In the rows, 128 means zero.
Rotation paths and how fast each direction turns (degrees each step):
Each turn is a multiple of 5 degrees from 10 to 175, or 0.
Each row of a path follows its step; steps can be skipped.
Rotation 1:
step 2: [115 130 125 129 123 131 129 133 128 142 123 121 117 122 133 125 136 128
 134 137 129 131 124 121 118 144 129 125 122 127 125 127 128 119 126 127
 123 124 128 133 120 129 131 135]
step 5: [131 137 120 118 134 117 117 137 128 123 119 129 127 116 132 135 127 123
 120 123 131 125 118 130 135 130 127 129 118 120 128 132 128 122 125 136
 128 124 129 130 125 119 131 123]
step 6: [123 127 119 134 126 134 134 128 133 118 137 122 120 118 126 122 131 124
 118 132 122 134 125 122 129 135 127 121 124 122 134 120 136 132 124 136
 134 132 135 124 128 135 139 134]
step 9: [131 130 128 126 133 136 124 124 135 126 126 142 124 130 126 128 118 119
 131 131 125 125 126 133 138 134 131 132 118 133 122 131 126 123 124 144
 119 137 121 131 130 134 135 123]
step 11: [124 132 128 131 120 122 123 126 125 131 127 128 117 128 131 127 134 124
 128 131 133 141 134 130 136 135 123 123 130 131 116 119 126 116 138 129
 122 131 133 130 130 124 130 145]
step 12: [126 126 116 141 133 123 136 131 122 124 132 137 127 129 130 133 126 130
 130 117 124 125 130 129 132 127 139 124 134 131 132 116 132 124 136 122
 121 123 115 128 136 130 130 123]
step 13: [125 140 131 134 128 133 136 116 124 126 125 134 130 136 131 124 124 128
 129 136 133 135 125 118 130 130 137 142 123 123 123 132 137 128 125 124
 121 133 117 131 118 129 123 132]
step 17: [125 128 113 131 122 124 120 119 124 126 128 125 134 127 122 116 128 133
 118 125 130 123 128 124 122 140 136 135 118 117 125 130 130 135 137 122
 125 120 126 123 130 130 129 133]
step 22: [126 136 135 115 131 138 131 118 129 119 139 131 135 129 130 127 121 132
 128 138 128 141 125 123 132 128 126 129 128 120 126 129 134 128 138 126
 118 123 133 129 128 123 135 135]
[128 127 128 124 126 123 127 127 125 129 131 126 128 131 127 128 133 129
 126 129 130 128 128 128 129 130 127 130 127 127 128 132 127 125 127 126
 127 126 128 129 124 123 128 129]
120
[130 127 130 129 128 128 130 129 129 131 129 130 126 127 127 128 129 124
 126 128 129 134 129 129 125 130 132 127 131 129 127 133 127 126 129 132
 129 128 128 126 126 129 128 127]
155
[129 126 127 130 128 127 125 125 130 127 131 126 127 129 130 125 129 129
 130 131 131 131 127 125 130 128 129 129 130 125 130 127 128 127 127 126
 128 127 131 124 128 131 127 125]
160
[127 129 128 124 128 128 129 124 127 128 126 130 130 129 126 131 126 128
 127 129 129 127 125 128 129 128 135 129 128 130 128 130 128 130 126 126
 126 127 130 126 133 127 128 128]
80
[129 131 129 130 127 130 126 123 126 125 131 126 128 126 129 126 129 129
 128 128 131 127 128 126 125 128 129 125 129 133 126 129 130 131 127 128
 130 128 127 128 126 127 132 130]
160
Rotation 2:
step 0: [129 119 131 121 136 141 127 133 127 140 135 125 134 139 130 124 132 126
 119 132 119 124 131 132 123 125 127 122 121 121 122 122 135 128 130 135
 122 123 126 134 113 119 122 123]
step 1: [129 121 121 121 128 112 129 133 128 132 117 124 134 119 121 132 124 136
 127 127 132 138 126 130 130 142 124 127 127 136 138 134 127 124 133 130
 125 127 138 126 124 145 131 129]
step 11: [135 134 128 121 135 130 112 119 122 123 124 120 124 127 129 130 123 133
 127 119 136 132 120 132 125 135 127 136 123 134 134 122 133 138 129 133
 125 138 125 118 127 118 128 115]
step 15: [124 126 128 131 122 136 122 136 128 124 130 130 123 131 117 131 129 129
 115 125 131 140 124 122 120 114 128 119 127 129 126 135 125 139 138 138
 138 132 121 131 128 122 119 126]
step 19: [132 129 147 124 122 139 125 126 123 126 122 129 135 131 120 127 115 134
 129 133 134 122 137 123 127 135 135 121 134 134 128 143 132 124 140 129
 128 126 131 130 126 128 137 127]
step 22: [124 135 141 132 123 134 123 120 142 124 121 127 136 131 118 123 118 121
 138 136 123 131 123 130 124 120 129 126 134 134 131 133 133 118 130 130
 137 131 130 116 120 132 126 127]
step 24: [134 133 116 125 130 115 137 132 114 128 128 124 121 121 133 133 131 134
 132 131 135 128 126 136 136 142 128 125 126 139 122 132 122 130 135 135
 131 132 127 126 136 139 123 132]
step 25: [128 130 130 132 115 128 129 127 142 124 134 128 126 132 129 119 120 116
 139 130 129 125 127 127 122 120 124 139 141 121 132 135 128 133 128 120
 131 126 121 124 132 121 118 138]
step 26: [131 123 140 124 133 136 127 131 125 124 123 129 127 128 124 133 132 135
 128 130 113 126 133 120 125 120 125 126 125 126 127 113 131 127 120 137
 119 133 133 119 121 119 143 126]
[127 127 129 129 126 131 130 124 129 123 127 132 130 129 127 128 128 125
 127 130 127 130 129 126 129 129 128 132 125 128 126 128 132 129 128 131
 127 131 127 126 128 126 126 125]
95
[130 130 128 130 129 126 128 128 131 131 128 130 126 129 129 127 128 127
 127 126 130 131 125 125 131 126 127 128 130 129 128 127 128 129 131 124
 129 132 129 125 124 130 127 127]
155
[127 126 132 130 127 128 126 123 124 127 127 125 127 129 127 129 129 131
 127 129 130 130 129 129 130 125 129 126 129 125 129 129 126 129 124 127
 132 129 126 127 127 129 130 126]
90
[133 128 130 128 129 128 130 126 130 126 122 130 130 125 131 129 127 129
 129 130 127 125 125 131 126 132 129 127 128 129 130 130 128 130 129 127
 131 129 129 128 129 129 127 127]
140
[128 127 129 125 128 126 130 125 125 128 130 124 131 128 130 128 126 125
 127 129 128 126 123 128 124 126 127 130 128 128 124 126 127 128 130 125
 128 129 126 126 128 128 125 129]
100
[127 128 129 124 128 128 129 131 128 125 129 127 129 126 127 131 131 130
 126 130 128 128 127 126 129 129 130 133 128 130 133 124 129 126 127 123
 129 128 126 128 127 129 129 126]
115
Rotation 3:
step 1: [115 138 121 136 133 130 129 134 125 125 125 133 132 128 129 118 133 133
 114 125 136 122 140 130 124 130 140 134 132 130 123 137 129 138 142 138
 133 144 129 123 127 121 130 125]
step 2: [130 132 122 125 130 127 138 127 119 128 124 117 136 139 120 119 124 122
 127 131 131 147 123 142 127 120 133 130 135 126 130 133 126 114 135 129
 132 122 144 121 127 135 125 129]
step 6: [139 131 120 125 126 133 131 131 129 133 131 120 137 122 117 116 131 136
 127 132 145 119 138 135 130 135 141 137 122 132 127 118 125 129 127 137
 127 130 129 123 122 116 118 121]
step 10: [119 128 138 113 129 135 124 122 130 132 125 119 134 129 125 118 120 126
 128 143 129 130 123 122 136 143 129 129 137 126 139 117 122 119 120 129
 138 120 124 122 136 128 136 129]
step 11: [122 140 125 124 130 124 118 132 132 130 132 127 129 125 115 132 138 131
 141 128 129 121 152 134 129 129 122 136 131 123 125 123 127 128 123 136
 137 137 119 133 131 127 123 117]
step 12: [130 131 126 137 127 123 125 127 122 129 121 119 136 142 129 121 137 128
 128 131 132 118 126 126 113 130 129 134 141 127 124 142 135 132 139 132
 133 139 139 119 133 118 130 131]
step 18: [120 124 133 132 130 123 128 134 129 125 134 133 134 132 120 123 141 138
 123 131 127 131 137 134 127 137 129 125 130 122 139 115 132 125 122 124
 130 145 125 114 124 131 127 147]
step 19: [119 139 125 138 142 133 143 140 122 125 134 131 131 135 121 133 123 136
 127 136 132 126 132 128 113 117 126 132 127 135 132 137 127 124 139 128
 131 125 118 127 130 123 116 126]
step 21: [119 128 127 114 134 132 126 124 133 142 130 126 135 124 136 123 126 122
 132 144 131 131 132 138 139 132 122 132 136 122 134 123 130 111 124 123
 132 126 125 135 119 122 133 115]
[127 128 131 128 124 125 124 128 127 129 128 128 125 128 128 131 131 129
 129 130 130 130 127 131 130 126 132 127 130 127 133 131 129 128 129 128
 126 129 126 128 128 131 125 128]
160
[131 128 128 128 131 129 131 129 126 126 125 125 127 126 127 130 128 129
 131 128 126 129 128 130 129 128 125 132 130 129 131 127 127 125 130 130
 124 126 128 131 126 127 126 125]
170
[127 129 128 125 132 126 131 129 129 131 131 128 128 130 127 132 127 129
 130 127 130 126 128 132 126 125 128 126 128 126 131 127 126 130 125 127
 127 126 127 127 128 130 132 125]
135
[127 129 131 127 131 125 127 129 128 127 125 131 129 129 128 126 126 130
 131 129 123 128 127 127 129 126 132 126 125 130 129 128 130 128 126 128
 124 129 127 126 126 124 129 129]
80
[128 126 127 126 131 125 126 127 130 130 125 127 128 130 128 126 127 127
 129 127 128 131 130 130 127 130 127 127 127 129 128 132 130 130 130 134
 129 128 132 131 130 130 130 126]
35
[128 129 126 124 130 126 129 128 126 130 131 129 128 124 128 127 128 127
 130 129 130 127 131 126 129 127 126 127 125 126 126 131 128 126 133 127
 127 130 127 127 125 128 126 128]
145
[126 126 129 130 129 130 126 128 129 126 130 126 127 129 126 125 126 124
 131 127 134 131 128 127 127 128 130 129 128 128 127 126 128 131 130 128
 124 127 125 128 128 126 128 127]
160
Rotation 4:
step 1: [129 120 135 124 122 129 131 127 140 129 126 126 137 138 124 117 136 141
 117 133 134 130 120 126 137 137 137 123 126 137 131 123 136 133 126 126
 128 123 122 130 133 117 128 121]
step 3: [143 118 124 126 136 133 124 128 122 121 131 130 118 131 130 126 136 121
 131 129 130 120 128 141 122 139 131 127 141 120 130 132 134 115 126 130
 126 138 128 139 127 131 125 132]
step 10: [126 122 130 129 136 125 134 125 135 126 143 126 127 128 127 131 119 128
 125 132 117 129 131 121 142 127 106 129 123 124 129 126 135 128 124 123
 125 128 117 138 125 122 135 129]
step 14: [134 134 119 128 132 124 127 118 129 119 133 121 138 130 131 120 128 115
 122 129 125 125 128 125 127 140 128 135 118 132 137 123 128 135 111 136
 120 131 132 132 134 124 131 123]
step 15: [115 129 121 134 127 136 133 127 124 135 115 132 134 137 132 142 147 130
 136 127 120 121 127 132 127 125 128 132 135 118 131 126 125 124 123 125
 127 126 128 123 127 120 133 132]
step 19: [108 127 117 128 126 128 136 131 131 127 125 127 127 135 134 141 121 120
 126 122 131 142 134 137 118 125 126 120 126 134 122 126 127 132 134 133
 132 129 121 127 121 129 137 126]
step 22: [138 125 117 128 127 130 139 139 128 122 127 118 126 128 133 136 128 132
 121 127 130 133 117 119 122 135 129 121 127 134 125 131 126 117 116 124
 126 130 115 132 129 136 120 123]
step 24: [125 122 136 114 121 135 124 137 126 120 132 135 122 118 122 131 128 133
 136 119 124 125 138 140 127 128 132 134 125 128 130 126 130 125 126 113
 133 126 132 125 139 121 122 135]
step 26: [127 136 123 128 126 136 116 116 122 128 119 124 137 127 139 123 135 134
 127 124 134 123 128 119 128 134 120 119 130 140 129 133 124 118 131 129
 134 114 129 132 129 136 120 128]
[130 126 131 131 129 129 129 129 125 126 129 133 126 127 128 126 127 130
 127 125 126 129 131 129 128 126 124 128 128 128 125 129 127 128 127 128
 131 129 126 127 130 131 130 130]
55
[128 131 130 126 126 128 127 131 126 132 127 128 128 128 125 129 129 126
 127 129 130 125 129 130 132 130 125 128 129 128 126 133 127 126 128 128
 130 132 130 129 127 131 128 126]
80
[128 125 127 131 127 129 123 131 129 127 130 124 128 127 129 126 130 128
 129 128 130 125 127 130 127 130 129 126 125 127 127 131 132 126 124 127
 130 126 126 126 130 128 128 128]
170
[126 127 128 131 126 126 130 129 129 128 126 125 125 125 127 127 126 127
 132 129 132 129 127 130 129 127 128 127 129 128 128 124 126 128 128 128
 129 131 126 132 128 129 125 129]
25
[134 129 128 128 127 126 129 127 130 127 129 128 129 126 125 127 127 126
 128 125 129 130 125 130 129 130 126 130 132 129 125 127 129 127 125 127
 129 124 128 131 127 125 130 127]
170
[130 127 129 125 129 126 127 128 128 127 124 128 126 128 127 131 127 130
 131 126 128 131 129 127 125 129 126 127 127 130 129 129 128 127 128 130
 132 126 130 125 130 129 122 124]
10
[129 127 128 127 128 129 130 126 127 126 127 127 129 128 130 127 127 131
 127 129 131 130 129 128 132 132 125 128 124 129 128 129 131 131 131 130
 127 126 125 130 122 129 128 128]
115
[132 127 129 130 125 131 128 128 128 128 128 130 130 129 132 129 128 125
 130 126 125 129 126 131 130 126 130 128 126 124 131 128 129 129 128 125
 131 129 131 129 125 129 124 128]
120
Rotation 5:
step 1: [122 136 123 132 120 129 122 121 133 125 136 123 119 127 139 125 117 124
 135 118 138 138 115 118 124 119 124 130 132 125 128 125 131 129 140 120
 123 131 125 130 135 135 128 130]
step 7: [127 128 130 124 124 130 137 125 139 131 137 137 124 122 137 116 127 119
 125 121 133 126 124 117 125 119 131 126 131 132 137 134 112 131 140 121
 131 125 117 129 130 130 125 133]
step 9: [130 150 124 126 118 130 134 128 131 133 131 134 133 129 131 119 124 133
 117 123 136 131 116 126 128 127 122 134 130 132 124 131 125 122 132 132
 112 140 126 128 134 130 121 124]
step 10: [136 124 134 130 122 129 139 129 118 135 134 130 121 137 131 137 122 111
 126 122 126 134 129 124 136 124 129 135 125 121 129 134 112 132 132 113
 129 128 128 128 129 121 130 132]
step 11: [120 130 135 124 128 128 122 117 131 130 124 127 131 121 122 123 125 120
 126 132 135 122 113 121 128 127 129 134 131 122 131 125 130 136 129 122
 115 121 117 130 148 130 122 124]
step 15: [133 130 131 130 120 128 138 136 127 138 131 142 124 127 128 120 126 130
 119 136 127 131 124 126 137 125 131 125 124 127 126 133 114 136 135 128
 121 130 123 131 144 122 121 115]
step 17: [132 132 126 124 128 137 123 131 133 128 126 135 137 122 132 120 123 116
 121 112 122 118 121 129 128 130 125 137 138 138 129 130 124 133 132 127
 121 127 122 140 142 126 129 124]
step 18: [132 131 133 129 127 131 135 127 126 127 133 123 136 132 119 132 123 134
 128 127 131 130 126 124 137 127 132 113 131 124 141 132 112 130 136 108
 131 139 126 129 130 123 119 124]
step 22: [123 133 137 131 125 127 130 126 132 121 124 128 128 130 136 127 134 121
 129 120 128 125 120 110 131 121 137 137 138 135 141 135 125 126 137 121
 133 132 117 131 133 122 124 135]
[129 127 128 128 129 127 130 128 129 124 131 131 129 128 133 129 131 128
 127 128 127 126 130 125 131 129 129 127 131 132 124 128 125 127 125 129
 125 126 127 128 128 126 130 129]
145
[129 131 129 129 126 129 127 128 125 131 126 129 127 133 128 128 129 129
 127 129 126 131 130 126 125 133 127 127 126 126 126 127 126 125 126 129
 128 126 127 127 131 129 126 131]
70
[127 129 129 124 131 129 127 128 127 133 129 126 132 127 129 127 128 126
 131 127 128 126 130 129 127 129 130 128 130 124 129 125 129 128 127 130
 128 127 127 129 132 126 133 128]
120
[129 130 127 126 129 129 128 127 128 125 128 131 127 129 129 126 124 132
 128 124 124 127 123 127 130 128 131 126 125 127 126 125 129 128 130 130
 128 128 132 127 129 126 128 129]
130
[128 130 131 128 128 131 129 129 130 127 129 125 129 131 125 127 126 122
 128 128 126 129 126 129 128 131 124 127 132 131 126 129 128 127 129 128
 128 129 131 126 126 126 130 127]
95
[130 129 127 128 129 127 129 129 128 128 127 127 127 126 128 127 128 128
 127 131 129 128 128 129 128 124 125 132 127 124 126 125 125 125 127 129
 128 130 130 127 127 121 126 127]
70
